Here are some points:
np.array([95, -99, 17, -4, 31, 10, 29, 17, 39, 14, -4, 0, 12,
          35, 15, 4, -15, -18])
np.array([-57, -50, -6, 14, -8, 19, -19, 0, -58, -7, 0, -12, -13,
          9, -5, -14, 16, 9])
np.array([-125, 19, 18, 12, 20, 13, 39, 72, 54, 18,
          13, 25, -11, 59, -1, 13, -9, -19])
np.array([-127, -96, -37, -37, -35, -11, -18, -58, -127, -42,
          -20, -32, -15, -47, -31, -18, -12, -11])
np.array([-51, -35, 68, 27, 63, 9, 22, 32, 22, 58, 7, 27, -3,
          34, 32, 6, 6, -4])
np.array([-84, -109, -37, -34, -43, -2, -20, -26, -127, -49,
          -10, -20, 1, -39, -16, -18, -3, -1])
np.array([-67, -127, 2, -30, 11, -13, 11, 5, -36, -10,
          -20, -20, -17, -3, 15, -23, -15, -23])
np.array([-75, -77, 10, 59, 24, -36, -7, -4, -15, 20, -9, 40, 5,
          -24, 26, 44, -3, 28])
np.array([-32, 46, 30, -15, 3, 29, 14, 27, -31, 25, 27, -8, -1,
          35, 10, 15, -6, -6])
np.array([1, -36, 27, 7, 11, 5, 17, 1, -34, 19, -4, -5, 6,
          -20, 29, 7, -3, -2])
np.array([-20, -82, -22, 12, -25, 24, -1, -23, -37, -22, -1, -5, 3,
          0, -26, -8, 17, 13])
np.array([19, -39, -14, -16, -20, 9, -25, -21, -90, -21, 19, -12, 9,
          -24, -18, -3, 3, -6])
np.array([41, -112, 2, -10, 23, -9, 23, 3, -13, 29,
          -3, -8, 7, -5, 27, -1, 6, -7])
np.array([-27, -115, 7, 26, 14, 29, 15, 17, 59, 8,
          21, 32, -1, 34, -2, 27, -5, 2])
np.array([-75, -82, -14, 23, -26, 20, -6, -7, -61, -14, -3, -10, -6,
          9, -23, 12, 27, -5])
np.array([-93, -60, -24, -35, -30, -9, -17, -28, -123, -26,
          3, -7, 1, -26, -17, -29, -5, 7])
np.array([-127, -127, -34, -34, -40, -31, -36, -35, -127, -46,
          -34, -31, -5, -37, -38, -23, -11, -14])
np.array([29, -125, -11, -15, 20, -25, 10, -11, -63, 13,
          -12, -23, -1, -11, 17, -21, -8, -10])
np.array([-96, -47, 7, 4, -24, 6, -21, -17, -105, -16,
          15, -10, 11, -9, 17, -16, 31, 26])
np.array([21, -63, 20, -12, 36, -12, 18, 19, -25, 17, -9, -14, 10,
          7, 34, -9, -11, -14])
np.array([-45, -127, -19, -53, 5, -27, 10, 14, -73, -12,
          -23, -33, 4, 1, 2, -4, -16, -31])
np.array([-4, -49, -6, 23, 9, 0, 13, 13, -79, 11, 8, 31, -15,
          -16, 13, 12, 20, 16])
np.array([-127, -113, -31, -24, -28, -6, -44, -40, -105, -35,
          -8, -31, -15, -54, -27, -24, 3, 0])
np.array([-4, -111, 8, 12, -5, 23, -9, -4, -74, -1,
          19, -8, 9, 9, 6, -1, 22, 19])
np.array([49, -87, 38, -7, 23, -13, 11, 3, -18, 25, -23, -7, 2,
          3, 26, -9, -6, -15])
np.array([38, -118, 0, -28, 15, -18, 11, -2, -85, -5,
          -35, -21, 5, -12, -6, -7, -12, -13])
np.array([-20, -75, -7, 7, -16, 35, -4, 3, -20, -11, 5, -12, 9,
          24, -2, -3, 13, 7])
np.array([-63, -51, -10, -34, -43, -5, -18, -17, -101, -44,
          5, -30, 10, -30, -14, -20, 2, 19])
np.array([-45, -26, 17, 33, 5, 26, 34, 31, 19, 25, 15, 29, 13,
          25, 20, 36, 12, -7])
np.array([-95, -9, 26, 39, 23, 10, 17, 46, 24, 37, 13, 34, -5,
          23, 0, 21, 9, -5])
np.array([-69, -54, -6, -33, -33, -10, -39, -20, -87, -30, 19, -11, 12,
          -19, -10, -32, 12, 30])
np.array([-127, 23, 14, 7, 7, 9, 25, 41, 13, 31,
          8, 14, -13, 51, 15, 5, -12, -23])
np.array([-60, -41, 21, -13, -35, 4, -30, -13, -97, -32, 5, -6, 7,
          14, 14, -28, 18, 8])
np.array([-49, -118, -15, -36, 0, -16, 13, -10, -81, -31,
          -35, -33, 3, -12, -4, -17, -3, -10])
np.array([-17, -72, 40, 21, 48, -4, 21, 15, 4, 51, -9, 14, -2,
          16, 21, -3, 0, -14])
np.array([-40, -116, 25, -2, 36, -11, 38, 2, -52, 19,
          -7, -1, -1, 8, 10, -7, -19, -13])
np.array([-81, -83, 77, 24, 68, -28, 17, -10, 13, 75, -6, 19, -14,
          7, 26, -1, -23, -7])
np.array([-90, -31, 19, 39, 23, 7, 23, 30, 44, 19, 22, 35, -14,
          40, 20, 16, 8, 8])
np.array([-61, -9, 20, 16, 22, 25, 42, 50, 65, 29, 2, 5, 16,
          51, 21, 4, 5, -4])
np.array([-127, -127, -30, -48, -46, -21, -27, -32, -108, -38,
          -41, -21, -24, -67, -38, -10, -3, -10])
np.array([-115, -71, -38, -17, -23, -17, -12, -18, -114, -32,
          -21, -6, -5, -51, -13, 1, -13, -9])
np.array([-55, -15, 6, 33, 7, 6, 26, 30, 17, 14, 15, 29, 10,
          28, 4, 17, 3, 1])
np.array([-88, -77, -6, 17, 1, 9, 17, 6, -33, 7, 15, 12, 3,
          -2, -15, 12, -2, 4])
np.array([-115, -105, -39, -42, -46, -10, -35, -50, -127, -47,
          -25, -37, -2, -44, -33, -28, -4, 5])
Then 16 other points, each followed by its number:
np.array([-64, -28, 69, 28, 55, 7, 25, 30, 58, 65, 0, 7, -17,
          24, 29, 8, -4, -20]) 0
np.array([-127, -127, -41, -52, -36, -5, -35, -39, -127, -44,
          -38, -39, -7, -56, -36, -35, -21, -7]) 1
np.array([-70, 5, 8, 17, 8, 41, 22, 18, 2, 31, 27, 19, -12,
          53, 19, 9, -28, -21]) 2
np.array([53, -127, 33, -6, 37, -16, 19, 26, -34, 29,
          -4, 1, -4, 15, 14, 3, -3, -21]) 3
np.array([-67, -6, -9, -1, -24, -9, -21, -9, -78, -25, 8, 0, 7,
          -13, -2, -10, 23, 16]) 4
np.array([-99, -7, 12, 30, 10, -14, -12, 0, -66, 2, 19, 23, -7,
          -19, 8, 32, 12, 13]) 5
np.array([-49, -23, 63, 37, 59, 1, 12, 18, 46, 74, 13, 24, -3,
          34, 23, 16, -4, -8]) 6
np.array([-94, -1, 2, 4, -14, 21, 15, 23, -16, 3, 7, 15, -9,
          16, -3, -9, 8, 3]) 7
np.array([-127, -127, -41, -39, -43, -22, -28, -33, -127, -33,
          -16, -29, -15, -43, -37, -20, -17, -2]) 8
np.array([-92, -96, 13, 55, 36, -19, 10, 21, -42, 23, 3, 53, 6,
          -7, 13, 38, 13, 24]) 9
np.array([-113, -46, -17, -20, -25, -15, -21, -42, -70, -16,
          -4, -14, 8, -45, -12, -4, -6, -1]) 10
np.array([-77, -66, -6, 16, -14, -15, -6, -4, -77, 0, 9, 16, 3,
          -20, 31, -5, 11, 9]) 11
np.array([44, -85, -4, 11, 0, 30, -4, 6, 16, -17, 28, 7, 15,
          8, 10, 2, 20, 22]) 12
np.array([43, -24, 12, -2, -4, 17, -2, -9, -60, -3, -7, -2, 3,
          13, 3, 0, 6, 22]) 13
np.array([0, -60, -5, -5, 11, 30, 7, 24, -26, 8, 11, 5, -4,
          37, 19, -1, 4, -4]) 14
np.array([-97, 24, 11, 26, 18, 33, 25, 38, 38, 19, 8, 11, 6,
          33, 1, 19, 0, -6]) 15
Which two of these numbered points are nearest to each point below, ignoring the direction in which the first points spread most? Their numbers follow each, nearest first.
np.array([-87, -28, 29, 6, 25, 32, 10, 20, -42, 19, 45, 1, -11,
          40, 18, 11, -7, -23]) > 2 7
np.array([-123, -107, 5, 62, 16, -39, -18, 19, -19, 21,
          -9, 41, -5, -47, 20, 42, 8, 32]) > 9 11
np.array([-24, -67, -4, -2, 0, 5, -25, 1, -60, -15, -10, -12, 25,
          19, 6, -12, 14, 12]) > 14 13
np.array([-116, 25, 22, 11, 34, 15, 40, 74, 105, 24,
          9, 8, -6, 74, 16, 7, -1, -19]) > 15 7
np.array([-109, -127, -13, -10, -15, 1, -2, -2, -44, -5,
          3, -8, -4, -13, -8, 16, -2, 6]) > 8 1
np.array([-65, 15, 36, 58, 47, -11, 10, 14, 12, 41, 17, 53, -9,
          -1, 14, 40, -3, 22]) > 5 10
np.array([-59, -42, 17, 28, 9, -10, -11, -4, -70, -5, 13, 25, 11,
          -18, 0, 7, 19, 31]) > 11 5
np.array([-91, 52, 51, 51, 60, -14, 6, 21, 21, 65, 7, 41, -9,
          4, 14, 36, -1, 13]) > 5 10
np.array([-47, -35, -1, 28, 24, -22, 16, 19, -53, 6, 2, 41, 8,
          -5, 0, 36, 22, 9]) > 11 5
np.array([59, -119, 2, -23, 23, -19, 4, -6, -38, 5,
          -21, -16, 9, -9, 23, 1, -18, -18]) > 3 12
np.array([-3, -52, -1, -1, 12, 35, 6, 19, 20, 1, -7, 3, 7,
          37, -1, -8, 11, 6]) > 14 12
np.array([33, -127, 25, -5, 37, -19, 21, 14, -50, 29,
          -14, -9, 6, 3, 12, -7, -11, -23]) > 3 14
np.array([-33, -2, 72, 26, 62, 2, 25, 16, 20, 70, -3, 22, -6,
          14, 18, 27, 5, -11]) > 6 0
np.array([-71, -25, 18, -1, 0, 19, 22, 24, 27, 12, 21, 17, -3,
          36, 6, 19, -1, -8]) > 7 8
np.array([-108, -63, -17, -15, -30, -8, -22, -37, -103, -41,
          9, -28, -2, -32, -16, -16, -9, 7]) > 10 7
np.array([-113, 50, 32, 21, 20, 16, 42, 53, 56, 28,
          27, 19, -9, 50, 31, 6, -22, -21]) > 15 7
np.array([-34, -38, 8, 11, 39, 18, 22, 50, 51, 28, -4, 11, 5,
          61, 3, 1, -11, -23]) > 1 8
np.array([-26, -56, 38, 54, 50, -9, 12, 23, 39, 57, 6, 47, 2,
          -1, 37, 30, 0, 9]) > 11 6
np.array([-91, -30, -7, 54, 13, -37, -7, 14, -50, 8, -3, 31, -1,
          -35, 4, 53, 17, 15]) > 5 9
np.array([-127, -127, -43, -29, -28, -28, -21, -36, -127, -35,
          -27, -20, -19, -60, -30, -2, -25, -1]) > 8 1
np.array([-89, -53, 4, 44, 19, 27, 22, 41, 36, 25, 14, 37, -6,
          31, 2, 37, 0, 7]) > 8 1
np.array([-56, -18, -11, -12, -33, 2, -26, -28, -127, -46,
          5, -23, 1, -21, -15, -14, 14, 16]) > 4 13
np.array([-46, 3, 9, 15, 28, 25, 43, 67, 93, 30, 20, 12, -8,
          68, 23, 13, -7, -18]) > 7 15
np.array([-127, -127, -36, -51, -38, -2, -31, -44, -127, -48,
          -28, -33, -12, -59, -33, -29, -14, 7]) > 1 8
np.array([-40, 3, 49, 62, 24, -9, 17, 17, 19, 47, 17, 37, -7,
          11, 20, 49, -2, 12]) > 5 11
np.array([-115, 52, 11, 8, 39, 6, 43, 75, 71, 25,
          -2, 5, -11, 78, 9, 3, -19, -46]) > 15 7
np.array([28, -112, 17, -8, 25, -21, 20, -15, -35, 24,
          -18, -5, -14, 4, 22, -2, -12, -16]) > 3 14
np.array([-101, -35, -20, 1, -22, 9, -15, -19, -72, -30,
          -1, -11, 1, 4, -19, -4, 14, 28]) > 7 4
np.array([-127, -127, -35, -38, -17, -8, -31, -47, -124, -41,
          -29, -31, -9, -60, -16, -20, -22, -3]) > 1 8
np.array([-90, -5, 10, 23, 8, -15, -4, 1, -37, 9, 5, 16, 0,
          -10, 13, 14, 8, 26]) > 5 10
np.array([-42, -50, 31, -4, 34, -10, 21, 10, -4, 24, 11, 12, 12,
          2, 36, 10, 1, 16]) > 11 6
np.array([30, -27, -3, -5, -4, 20, -15, -20, -86, -31, 5, -14, 6,
          12, 0, -15, 24, 16]) > 13 14
np.array([-80, -66, 79, 14, 70, -20, 22, -16, 33, 76, -15, 19, -9,
          5, 23, -2, -11, -32]) > 0 6
np.array([29, -112, 6, -26, 25, -20, 7, -8, -38, 10,
          -18, -30, -9, -12, 11, -14, -16, 3]) > 3 14
np.array([24, -43, 1, -6, -27, 18, -28, -23, -103, -19,
          12, -19, -1, 9, 6, -22, 3, 14]) > 13 14
np.array([-98, -93, 8, 47, 22, -22, -4, 5, -23, 14, -1, 39, -2,
          -22, -1, 39, 15, 16]) > 9 11
np.array([-16, -9, 77, 42, 68, -5, 15, 7, 42, 78, -9, 17, -14,
          22, 31, 11, -12, -11]) > 6 0
np.array([-54, 57, 29, 0, 3, 35, 20, 24, 19, 8, 18, 7, -26,
          43, -2, 13, -4, -26]) > 7 2
np.array([0, -58, 8, -3, 15, -12, 14, 11, -26, 24, -17, 0, -3,
          17, 21, 6, 4, -13]) > 14 13
np.array([-117, 3, 19, 7, 10, 27, 10, 21, 9, 28,
          33, 16, 7, 45, 6, 3, -8, -13]) > 15 7
np.array([-63, 7, 5, -13, -24, -18, -18, -11, -67, -10, 14, -1, 9,
          -18, 14, 3, 4, 17]) > 4 10
np.array([-100, -43, 15, 30, 22, -11, 14, 25, -45, 8,
          6, 34, -11, -19, 13, 28, 18, 2]) > 5 11
np.array([-94, -31, 26, 51, 30, -21, 10, -1, 0, 54, -4, 38, -11,
          -8, 26, 38, 18, 18]) > 5 11
np.array([-89, -82, -11, -14, -22, -6, -3, -24, -71, -21, 1, -10, -13,
          -28, -29, -16, -3, 8]) > 8 1
np.array([-127, 74, 26, 25, 20, 25, 29, 36, -23, 27,
          13, 20, -15, 46, 8, -7, -11, -21]) > 15 7
np.array([-117, -34, 5, 40, 24, -23, 8, 31, -27, 10,
          4, 25, -11, -8, 21, 28, 21, 0]) > 5 11
np.array([-72, -112, -9, -1, -26, 6, -4, -15, -42, -27,
          -1, 1, -9, -7, -13, 13, 6, -3]) > 8 1
np.array([-71, -82, 62, 42, 50, -12, 19, 19, 2, 80, -1, 34, -8,
          18, 24, 22, -8, -9]) > 6 0
np.array([-70, -42, 47, 45, 58, -9, 32, 17, 5, 55, -8, 35, -13,
          22, 42, 24, 2, -10]) > 6 0
np.array([-52, 7, 56, 29, 49, 10, 33, 32, 62, 62, 6, 23, -22,
          45, 27, 19, -14, -6]) > 0 6
np.array([-91, -96, -24, -51, -31, -10, -48, -32, -127, -43,
          -11, -25, 9, -46, -38, -27, -12, 0]) > 1 6
np.array([9, 7, 4, -2, 15, 14, 25, 61, 70, 28, -3, 7, 13, 63, 8, 3,
          1, -3]) > 14 4
